(in the rows, 128 means zero)
Each run below is a few steps of one of 8 hidden systems, one row a step.
k177, seq 1, 11 rows:
165 102 133 136 157 128 114 139 132 87 156 149 103 176 137 87 187 115
 124 94 95 164

157 117 73 150 168 142 110 99 94 111 124 84 132 97 125 169 74 162 123
 137 128 122

85 161 133 101 133 155 176 120 124 130 88 78 101 128 141 75 146 105 112
 94 133 105

122 158 76 125 99 105 111 161 177 128 140 158 124 111 158 169 118 125
 149 102 141 118

127 142 111 108 117 125 118 145 94 144 134 122 162 180 104 94 140 182
 143 117 95 169

152 153 131 148 158 164 173 81 152 95 134 120 124 134 151 166 132 152
 134 154 140 160

80 122 143 129 107 125 177 141 121 148 89 102 177 91 132 141 107 138 144
 117 131 101

98 128 150 130 133 90 113 127 170 136 142 164 138 144 154 127 191 128
 143 98 146 123

141 133 125 128 154 102 90 121 97 146 149 138 147 141 102 147 109 176
 159 175 132 138

138 127 182 125 149 149 178 117 107 125 116 107 113 136 133 118 146 116
 114 182 136 136

126 90 149 128 113 106 133 153 150 128 114 135 154 83 161 167 108 89 108
 134 149 95
k334, seq 2, 11 rows:
160 121 119 139 172 138 153 149 152 102 156 117 132 128 170 183 127 108
 146 133 113 113

95 127 107 117 146 117 125 145 99 145 142 94 168 120 171 105 113 152 132
 119 140 101

134 169 117 106 135 111 124 100 154 112 98 119 107 135 159 107 170 135
 118 123 160 132

124 154 129 107 102 109 116 136 110 158 94 129 133 116 96 146 112 142
 135 159 140 135

123 121 166 119 102 136 155 146 156 142 121 138 147 161 122 147 157 115
 114 127 111 146

133 108 138 141 127 133 115 112 128 127 163 142 163 127 147 152 91 138
 111 137 142 148

105 117 153 135 132 136 132 101 109 126 135 130 120 132 129 82 138 143
 120 134 142 137

145 118 138 136 135 109 116 110 136 114 113 147 94 103 116 133 127 116
 132 151 144 117

118 104 138 129 134 111 107 157 102 154 130 130 123 129 92 131 137 116
 132 123 111 111

150 115 115 128 144 146 118 133 139 124 152 121 111 150 134 143 137 116
 108 121 115 123

129 128 111 120 134 144 129 128 101 125 134 103 124 116 135 112 86 125
 116 132 127 124
k809, seq 3 (11 x 22):
102 122 128 158 201 141 84 113 94 143 131 82 154 110 117 211 112 93 132
 81 122 116

94 125 105 114 135 151 140 82 165 159 183 111 97 152 134 81 134 157 98
 113 128 74

145 195 98 95 131 129 127 149 112 90 140 134 96 120 144 93 81 101 170
 123 125 155

112 116 89 154 73 136 161 179 107 136 79 114 114 100 123 128 152 158 110
 121 117 126

152 130 122 99 141 109 111 100 162 111 85 121 180 156 125 149 147 134
 142 88 104 139

71 165 125 155 148 153 138 106 119 161 159 113 145 129 119 174 118 161
 144 121 143 139

135 139 137 107 119 133 183 109 174 117 148 149 126 142 143 89 133 150
 150 153 124 119

123 142 137 137 127 98 139 169 99 112 120 143 144 95 147 143 117 120 176
 139 137 151

131 85 134 142 120 100 129 126 131 143 111 131 142 137 132 128 181 171
 105 146 136 114

152 148 155 104 172 114 105 94 120 127 126 118 149 148 126 154 117 125
 136 155 139 138

101 124 159 134 118 142 153 135 118 162 152 120 113 119 132 134 125 120
 104 169 149 109
k479, seq 4:
151 142 77 69 105 112 179 156 217 110 146 155 86 123 125 68 116 109 188
 115 82 47

137 131 89 157 134 105 85 232 35 94 135 127 143 112 149 130 107 112 162
 89 104 193

146 85 78 161 140 145 158 105 142 119 93 81 129 161 146 125 221 200 78
 102 109 104

131 204 125 83 174 142 124 76 127 120 71 72 175 129 122 176 76 110 159
 110 127 145

43 186 128 141 74 154 182 166 150 184 155 136 124 140 134 143 161 156
 136 116 143 134

174 112 138 92 114 86 118 133 185 89 142 184 195 155 163 117 126 140 157
 111 108 162

113 127 164 190 149 138 137 112 60 119 137 124 145 127 136 145 151 179
 130 170 158 195

133 102 174 110 132 124 200 78 187 130 84 118 142 118 131 128 152 124
 131 167 137 67

84 151 182 107 140 92 89 165 102 155 142 144 152 108 137 152 103 71 159
 136 162 132

132 93 126 127 111 93 103 138 141 156 177 162 102 160 142 93 179 168 94
 165 151 107

198 113 141 98 153 118 104 95 91 86 110 117 121 122 134 93 74 111 113
 180 134 149
k679, seq 5, 11 rows:
128 115 69 177 90 144 176 120 138 145 84 103 105 93 112 180 146 210 106
 166 142 97

106 169 148 79 186 123 161 119 142 135 115 101 169 162 94 120 140 107
 214 91 76 104

96 150 91 176 121 126 140 179 127 158 181 133 122 119 185 198 151 169
 127 152 167 134

150 122 143 70 129 99 165 107 139 118 119 126 187 162 137 59 128 184 158
 163 106 127

121 180 169 145 147 119 135 131 106 105 98 133 124 107 178 176 147 101
 133 158 192 181

115 96 170 99 82 103 150 121 154 184 101 144 153 145 91 129 149 160 101
 178 129 91

130 157 185 112 176 112 80 117 125 129 170 161 134 163 129 147 136 82
 150 127 142 164

143 83 143 149 91 142 125 129 108 148 171 147 107 119 129 119 100 155 69
 191 154 129

151 100 190 96 144 116 127 103 132 91 111 144 120 126 120 76 115 57 130
 121 125 125

111 89 128 168 108 115 71 146 105 143 124 140 95 93 118 158 129 97 83
 116 160 119

143 94 117 101 140 132 89 99 125 136 136 123 106 159 83 81 133 129 104
 98 90 101
k780, seq 6:
98 141 147 103 125 129 164 64 174 138 135 130 170 137 146 112 117 167
 142 136 145 114

95 177 159 131 122 104 132 123 128 127 129 168 126 110 133 132 130 127
 179 146 167 157

141 98 151 132 113 92 142 144 134 145 124 161 127 129 106 127 163 154
 150 177 125 114

153 113 177 109 170 101 104 128 113 121 127 126 153 147 137 147 145 110
 129 161 134 138

116 101 155 136 145 129 125 124 113 155 160 113 119 121 148 133 124 126
 93 170 159 98

129 122 154 93 125 112 113 120 132 121 135 134 106 118 140 79 115 87 113
 141 149 104

126 113 130 134 103 122 83 154 97 132 135 144 87 113 119 118 120 100 95
 129 144 141

159 87 127 120 117 139 108 122 126 122 119 125 105 140 99 115 121 112 85
 121 107 120

127 121 124 138 135 159 111 121 109 118 133 109 115 119 115 145 93 90
 103 96 121 143

107 105 106 145 117 160 141 122 136 129 146 124 110 110 109 111 109 126
 122 86 109 108

124 142 91 132 133 141 119 124 128 97 124 131 119 120 115 115 115 118
 156 72 103 144
k479, seq 7, 11 rows:
128 151 63 129 94 152 100 110 112 137 90 87 71 121 125 123 128 148 52
 110 155 122

140 164 102 86 86 167 117 121 144 132 90 116 120 144 71 132 79 103 105
 86 91 152

104 149 97 166 92 183 132 146 144 131 170 150 107 136 109 176 111 114
 117 70 105 177

129 102 95 156 131 153 141 95 162 107 157 148 162 140 110 134 114 170
 155 73 78 142

107 156 116 176 179 143 161 99 121 93 126 122 132 110 115 147 135 140
 197 91 116 153

99 139 107 146 146 112 185 143 157 137 106 122 154 109 120 159 165 159
 203 115 108 92

123 161 135 108 169 92 128 167 130 128 128 123 177 157 153 150 171 130
 191 117 112 134

130 146 118 125 150 108 152 141 119 137 137 110 163 155 184 140 168 194
 141 169 150 134

135 149 167 85 134 114 172 110 128 118 92 105 177 140 170 98 131 146 130
 171 147 140

93 143 184 116 90 112 141 139 130 147 103 135 149 113 168 141 139 114
 103 157 186 146

129 98 185 101 95 90 95 114 149 152 128 168 156 148 128 121 145 130 91
 164 156 128
k347, seq 8, 11 rows:
135 57 155 146 115 131 86 119 160 119 112 123 160 149 182 185 176 82 30
 66 141 137

105 116 125 108 133 131 41 26 123 153 168 129 150 136 106 108 57 173 84
 127 165 121

85 192 179 130 130 184 164 73 111 121 136 126 43 127 87 65 120 92 133
 145 152 165

156 101 111 143 71 135 160 183 146 100 107 164 70 60 93 142 79 62 138
 133 109 107

122 61 108 155 146 106 69 161 103 111 126 138 154 134 105 118 157 108
 133 29 72 130

156 124 73 160 205 160 110 43 132 113 184 99 112 149 126 139 119 192 135
 122 115 119

93 197 106 106 155 164 201 130 97 142 114 58 105 107 113 102 87 133 178
 144 117 91

108 158 84 133 86 120 172 211 175 113 110 138 108 97 181 152 159 92 147
 81 129 114

150 111 65 112 100 83 67 148 141 127 124 147 196 163 132 134 142 197 138
 79 98 151

130 174 140 136 169 168 158 58 121 131 131 98 159 183 118 148 157 205
 140 152 128 185

97 159 160 118 104 150 232 129 152 157 100 113 155 90 135 172 86 130 152
 192 149 98
k809, seq 9, 11 rows:
149 116 113 136 115 152 167 114 137 113 81 115 181 133 104 162 123 165
 138 107 89 160

78 131 149 150 154 144 174 88 156 128 127 119 182 114 136 168 135 143
 168 91 128 119

90 143 130 131 142 104 147 111 161 136 167 161 138 123 142 109 146 167
 186 130 142 105

142 156 128 128 149 101 141 152 105 120 141 139 121 137 137 115 156 159
 176 174 131 143

160 118 141 126 139 110 157 150 114 128 97 109 142 126 144 158 149 149
 126 187 134 119

123 107 167 106 148 102 124 131 127 146 111 108 175 134 157 150 136 119
 110 149 148 110

104 135 157 119 129 112 94 113 126 153 154 138 133 140 158 129 129 127
 94 149 176 129

145 132 157 108 107 126 105 113 113 131 142 149 102 136 116 100 107 122
 101 172 151 150

142 106 165 130 98 137 127 145 111 119 112 144 107 115 109 129 111 79 98
 148 133 156

127 73 150 138 112 124 99 130 126 130 131 143 130 117 113 139 119 93 96
 102 118 118

122 108 125 141 150 142 75 98 115 123 160 135 101 132 105 120 114 107
 111 90 127 135
k347, seq 10 (11 x 22):
166 136 138 93 126 91 128 163 123 126 82 124 161 141 148 148 150 131 133
 164 135 134

120 113 155 132 120 117 112 134 121 159 127 119 162 152 142 171 160 146
 83 149 150 142

130 122 174 96 121 122 118 90 151 148 140 140 148 150 136 122 118 128 99
 160 155 123

110 132 179 125 106 128 116 120 103 134 137 153 113 111 130 114 102 99
 111 151 165 158

142 86 159 131 98 116 117 126 129 120 116 159 94 110 113 100 130 101 94
 141 135 126

145 92 146 133 150 118 81 114 101 116 122 137 108 120 92 130 113 90 112
 120 126 132

128 101 126 147 156 152 113 106 110 133 154 113 82 126 106 122 122 114
 102 124 121 105

131 132 109 118 149 143 124 123 126 116 140 110 94 111 122 104 92 92 132
 109 117 102

121 137 79 144 127 144 119 150 109 110 134 111 91 112 133 113 124 115
 122 83 121 126

140 140 70 121 131 142 128 117 140 112 116 108 113 134 118 118 124 147
 133 87 99 122

107 170 87 135 142 157 147 125 127 128 117 101 135 130 116 154 121 150
 149 89 108 138
k334, seq 11 (11 x 22):
93 145 191 151 105 99 111 159 52 149 101 169 114 137 70 92 183 145 156
 154 141 191

195 57 153 144 136 116 151 118 187 130 131 156 127 145 99 198 163 145
 114 192 102 101

105 91 191 128 191 134 99 124 64 155 176 97 181 140 127 142 82 87 122
 133 121 122

119 105 122 142 136 143 130 104 154 124 182 121 57 127 186 88 161 124 68
 144 169 92

160 129 123 79 132 82 60 117 90 116 101 136 106 106 102 70 77 100 138
 141 140 115

129 113 123 144 99 137 117 177 99 137 87 116 74 133 96 133 182 99 79 106
 115 136

165 94 99 104 119 148 107 112 162 129 128 119 151 135 98 166 74 117 105
 101 88 109

86 148 122 146 128 184 137 130 90 121 153 104 118 129 128 108 97 102 111
 71 115 165

133 128 74 140 96 138 162 109 169 95 128 148 95 89 139 100 101 150 145
 110 129 108

109 151 117 133 134 112 117 148 96 106 89 134 141 106 93 118 120 122 194
 82 102 152

124 141 80 165 130 139 157 141 157 131 129 123 119 130 121 183 170 170
 152 107 109 122
k174, seq 12 (11 x 22):
144 148 177 89 138 107 93 125 143 130 134 142 133 157 143 133 132 77 112
 138 146 146

120 104 129 148 91 129 116 131 106 157 153 142 121 119 139 135 112 163
 81 174 163 135

156 99 174 103 127 132 129 93 134 105 116 140 119 133 111 85 111 92 100
 142 122 133

119 103 133 165 118 129 101 136 103 127 130 137 107 82 125 161 99 102
 105 133 159 133

119 86 129 124 126 132 106 106 134 142 139 132 110 127 85 95 116 119 109
 100 110 94

144 149 103 146 151 143 90 122 109 108 149 131 86 112 106 146 100 105
 140 121 124 146

117 115 88 140 125 156 155 137 104 126 126 98 100 111 112 99 113 139 125
 109 103 100

136 151 100 115 147 135 122 139 138 97 117 115 123 127 137 131 124 91
 149 72 102 128

99 149 75 143 121 140 125 136 122 142 132 111 140 126 122 144 132 173
 137 87 118 134

135 171 115 108 138 144 157 106 160 116 115 121 130 158 120 118 149 148
 158 105 101 143

108 170 118 134 118 134 172 153 129 123 113 120 150 116 144 164 127 144
 165 128 134 153
k177, seq 13 (11 x 22):
149 185 111 57 76 92 119 185 166 132 39 123 140 112 138 174 116 72 131
 109 133 122

108 128 125 132 78 145 85 176 135 187 168 150 152 202 107 163 174 159 82
 90 102 173

164 133 135 113 149 169 135 35 162 115 185 141 162 173 110 132 63 177
 132 161 113 158

68 140 175 167 107 173 201 104 92 109 107 119 129 64 132 113 79 109 144
 133 160 157

100 80 133 141 86 76 154 139 196 118 88 182 130 83 131 118 180 120 149
 93 133 75

131 132 120 131 178 75 37 149 93 146 143 149 143 157 71 151 161 136 188
 103 101 137

158 133 122 151 190 168 159 101 92 138 178 83 73 156 117 128 142 164 109
 203 123 118

143 125 145 96 131 144 193 151 128 99 99 88 140 79 186 123 70 62 124 150
 138 95

84 100 119 137 73 87 83 182 133 137 115 146 152 115 184 117 164 113 88
 59 158 127

169 149 97 96 136 94 37 70 140 136 133 152 128 179 89 122 148 189 122
 130 130 150

137 188 153 132 143 195 172 100 86 137 119 94 82 134 75 154 91 123 126
 188 125 174
k679, seq 14, 11 rows:
105 159 128 106 75 117 161 157 131 104 95 152 107 97 140 57 121 110 156
 110 138 142

138 117 120 140 103 89 105 158 129 121 71 152 145 125 105 163 181 137
 144 104 117 162

135 122 134 139 164 150 125 93 117 147 134 103 157 172 92 172 146 174
 122 128 105 147

122 150 136 133 160 165 173 96 150 129 179 119 113 121 145 148 91 125
 142 162 139 116

92 122 141 122 97 106 160 161 136 130 137 150 135 87 152 96 110 114 157
 134 141 101

126 118 135 127 124 75 91 143 121 119 109 157 138 136 142 109 186 142
 137 111 138 141

163 131 132 125 154 130 98 98 97 132 113 109 127 152 107 147 139 161 110
 164 132 151

131 143 160 112 142 166 167 115 132 133 133 101 106 130 121 143 105 91
 113 157 124 116

99 110 146 120 101 112 127 164 156 143 152 157 140 110 147 136 110 90
 129 110 139 102

116 103 122 134 118 97 79 126 114 125 144 153 139 143 136 94 147 153 118
 97 135 150

166 135 115 133 144 142 117 85 101 101 110 118 96 132 111 121 118 146
 111 147 136 158
k780, seq 15, 11 rows:
149 120 95 187 181 127 178 90 108 67 100 96 99 92 178 121 176 189 143
 165 162 128

114 144 119 80 135 78 146 140 115 146 28 78 178 84 125 139 114 135 165
 144 133 66

84 174 131 114 124 98 105 182 159 187 140 133 125 169 147 177 209 118
 131 101 144 112

175 145 103 84 121 116 96 125 148 146 194 149 151 192 149 125 105 189
 116 183 127 147

144 157 183 124 120 162 182 109 93 100 113 114 119 134 160 100 116 122
 97 189 168 192

104 71 171 140 71 102 153 123 166 122 86 162 148 64 150 141 114 103 103
 148 165 98

89 104 179 110 123 80 49 123 120 164 130 169 155 151 84 110 154 101 133
 82 126 131

157 126 129 151 170 144 72 89 116 138 194 140 61 160 85 146 133 142 105
 167 131 142

163 110 152 113 149 171 174 130 95 104 133 95 101 107 110 103 57 78 126
 176 104 112

96 80 134 157 112 125 144 180 124 105 117 127 120 77 174 118 134 60 109
 74 134 102

121 91 71 124 122 93 43 123 121 133 135 133 136 140 118 93 139 159 112
 55 114 110
k174, seq 16:
140 146 78 111 144 96 127 105 146 88 127 134 145 89 170 107 80 156 174
 127 146 110

106 140 132 134 138 111 121 154 71 129 72 102 119 133 113 99 189 138 137
 107 124 149

166 127 99 113 121 121 141 140 186 128 106 131 130 142 126 189 152 137
 127 134 110 98

97 155 151 111 135 148 128 141 97 169 152 109 170 163 116 151 107 132
 133 133 115 153

123 136 134 140 120 142 167 102 171 108 159 145 108 139 177 116 153 142
 112 138 157 134

124 134 146 103 115 93 124 120 111 116 91 132 170 103 138 104 95 134 147
 137 148 139

119 101 157 151 118 108 118 138 126 134 107 148 111 134 117 139 191 126
 107 125 139 140

152 108 136 112 133 113 119 112 152 146 138 138 147 131 103 161 100 137
 133 161 120 103

112 126 164 142 148 148 133 129 91 139 165 123 107 135 124 119 125 107
 121 148 133 141

141 101 113 127 124 117 133 120 145 110 141 136 113 98 161 108 108 125
 112 139 144 99

121 120 132 116 132 108 79 137 82 128 109 124 135 120 119 111 115 112
 120 107 132 140

Which system made each run below?
seq 17:
132 132 106 151 106 132 99 91 95 108 80 119 167 151 145 137 157 201 88
 105 150 212

147 173 144 116 144 170 176 38 161 125 89 109 115 137 73 162 115 148 144
 157 126 142
 | k679
seq 18, 2 rows:
179 129 123 91 188 173 135 141 81 134 156 63 83 191 107 96 133 102 93
 155 80 112

119 135 68 131 115 174 159 141 128 117 148 77 117 85 196 134 53 111 81
 109 147 98
 | k479
seq 19:
109 107 144 150 135 191 146 109 92 132 149 100 111 132 94 123 94 104 95
 112 100 141

119 109 104 145 133 151 146 108 157 92 140 134 103 86 136 119 93 93 138
 76 118 102
 | k780
seq 20:
80 103 139 165 142 146 152 146 142 161 170 122 162 147 130 179 167 143
 135 92 106 127

129 134 119 114 182 109 117 76 160 107 153 134 171 142 159 121 127 162
 170 117 135 116
 | k479
seq 21:
122 177 180 91 110 100 152 153 128 141 75 142 122 114 104 136 138 99 170
 175 139 140

135 99 170 124 102 105 126 192 140 161 158 156 143 151 152 163 159 114
 99 164 134 123
 | k479
seq 22:
118 66 158 147 127 98 79 118 126 121 140 158 169 109 149 150 122 111 107
 109 149 131

118 118 142 145 157 114 88 69 107 143 137 132 91 134 95 112 150 157 118
 146 151 118
 | k479
seq 23, 2 rows:
113 134 144 112 82 102 75 91 169 149 116 163 167 156 139 150 148 152 90
 104 163 160

147 152 164 131 123 141 115 70 130 131 144 161 114 153 86 134 116 155
 128 180 142 186
 | k479
seq 24:
129 138 153 132 135 153 136 124 113 124 91 117 150 140 88 177 128 105
 135 108 105 179

94 96 129 159 126 153 156 100 165 155 158 128 132 126 120 160 136 149
 112 117 126 91
 | k177
seq 25:
164 123 91 101 142 132 151 112 192 99 156 136 111 149 147 88 137 139 143
 115 100 92

117 172 110 129 146 123 117 154 56 120 104 94 154 116 142 141 102 140
 153 122 137 174
 | k174
seq 26, 2 rows:
142 166 124 137 84 218 221 113 194 99 156 144 86 145 119 146 103 120 121
 121 101 182

112 96 133 159 81 132 184 136 145 83 116 174 204 78 140 138 78 140 176
 81 105 173
 | k780
seq 27:
76 101 139 140 142 158 167 64 141 142 128 98 186 100 116 141 82 153 138
 106 123 92

67 175 115 149 143 119 136 108 158 129 157 151 85 104 143 110 156 131
 177 105 163 102
 | k679
seq 28, 2 rows:
123 124 207 127 142 99 148 81 132 110 64 141 96 101 119 105 174 96 137
 167 171 121

125 95 154 138 121 82 91 179 121 169 109 143 112 91 92 193 139 85 128
 153 136 78
 | k177
seq 29 (2 x 22):
121 130 175 74 155 130 77 104 114 169 159 112 190 176 113 141 79 103 108
 131 118 133

119 140 146 135 91 163 122 109 152 124 195 160 78 130 169 109 102 111 65
 146 175 153
 | k679
